[66 2]
[-56 24]
[-58 -17]
[52 -24]
->
[66 -56 -58 52]
[2 24 -17 -24]

[46 -61 -60 44 45]
[-38 -13 6 -3 3]
[-37 36 43 -31 -58]
[57 59 60 -70 46]
->
[46 -38 -37 57]
[-61 -13 36 59]
[-60 6 43 60]
[44 -3 -31 -70]
[45 3 -58 46]

[3 -2 -49 -7 -7]
[-1 -2 -54 8 1]
[-6 -5 -55 6 -1]
[1 7 60 -9 0]
[-1 -8 -61 0 -5]
[2 4 55 -5 1]
[2 4 51 -7 1]
[-3 -5 -57 7 1]
[2 5 54 -8 1]
->
[3 -1 -6 1 -1 2 2 -3 2]
[-2 -2 -5 7 -8 4 4 -5 5]
[-49 -54 -55 60 -61 55 51 -57 54]
[-7 8 6 -9 0 -5 -7 7 -8]
[-7 1 -1 0 -5 1 1 1 1]

[9 -25 59 15 4 45 9]
[-17 10 -34 -16 -20 23 -13]
[-17 39 -62 -16 -10 0 -19]
[9 -11 -6 12 -13 -67 21]
[-14 -18 13 9 -6 -67 -1]
[-2 -25 22 -7 22 56 3]
[-2 -25 22 -5 22 56 6]
[28 39 -34 -2 -6 -33 6]
[-17 39 -62 -13 -6 0 -19]
->
[9 -17 -17 9 -14 -2 -2 28 -17]
[-25 10 39 -11 -18 -25 -25 39 39]
[59 -34 -62 -6 13 22 22 -34 -62]
[15 -16 -16 12 9 -7 -5 -2 -13]
[4 -20 -10 -13 -6 22 22 -6 -6]
[45 23 0 -67 -67 56 56 -33 0]
[9 -13 -19 21 -1 3 6 6 -19]

[-37 -44 54 -40]
[0 13 -6 17]
[41 34 -37 42]
->
[-37 0 41]
[-44 13 34]
[54 -6 -37]
[-40 17 42]

[-15 -21 40 5 41 33 -23]
[4 -20 -54 -25 -46 -20 25]
->
[-15 4]
[-21 -20]
[40 -54]
[5 -25]
[41 -46]
[33 -20]
[-23 25]

[12 0 -14 39]
[0 0 0 0]
[-17 13 7 -23]
[-32 -60 -8 13]
[-7 -11 -4 2]
->
[12 0 -17 -32 -7]
[0 0 13 -60 -11]
[-14 0 7 -8 -4]
[39 0 -23 13 2]

[-3 30 -5 17 6 -5 -31 19 13 -10 4]
[-27 51 -39 17 -3 -34 3 15 -55 6 -19]
[2 55 -4 3 2 -6 -13 15 -32 -35 27]
[6 27 -21 25 2 -22 -37 28 4 17 -9]
[-30 55 -3 -4 4 17 -12 18 -39 -39 19]
[19 64 -24 18 -2 -45 14 15 -52 0 18]
[56 62 23 20 -4 -19 -22 23 7 -23 67]
[-49 33 -47 31 -4 -19 -31 19 -19 10 -61]
->
[-3 -27 2 6 -30 19 56 -49]
[30 51 55 27 55 64 62 33]
[-5 -39 -4 -21 -3 -24 23 -47]
[17 17 3 25 -4 18 20 31]
[6 -3 2 2 4 -2 -4 -4]
[-5 -34 -6 -22 17 -45 -19 -19]
[-31 3 -13 -37 -12 14 -22 -31]
[19 15 15 28 18 15 23 19]
[13 -55 -32 4 -39 -52 7 -19]
[-10 6 -35 17 -39 0 -23 10]
[4 -19 27 -9 19 18 67 -61]

[-50 -33 -63]
[-32 -48 -16]
[-46 -56 -60]
[-61 -42 -54]
[40 65 34]
[-58 -47 -28]
[45 39 21]
->
[-50 -32 -46 -61 40 -58 45]
[-33 -48 -56 -42 65 -47 39]
[-63 -16 -60 -54 34 -28 21]
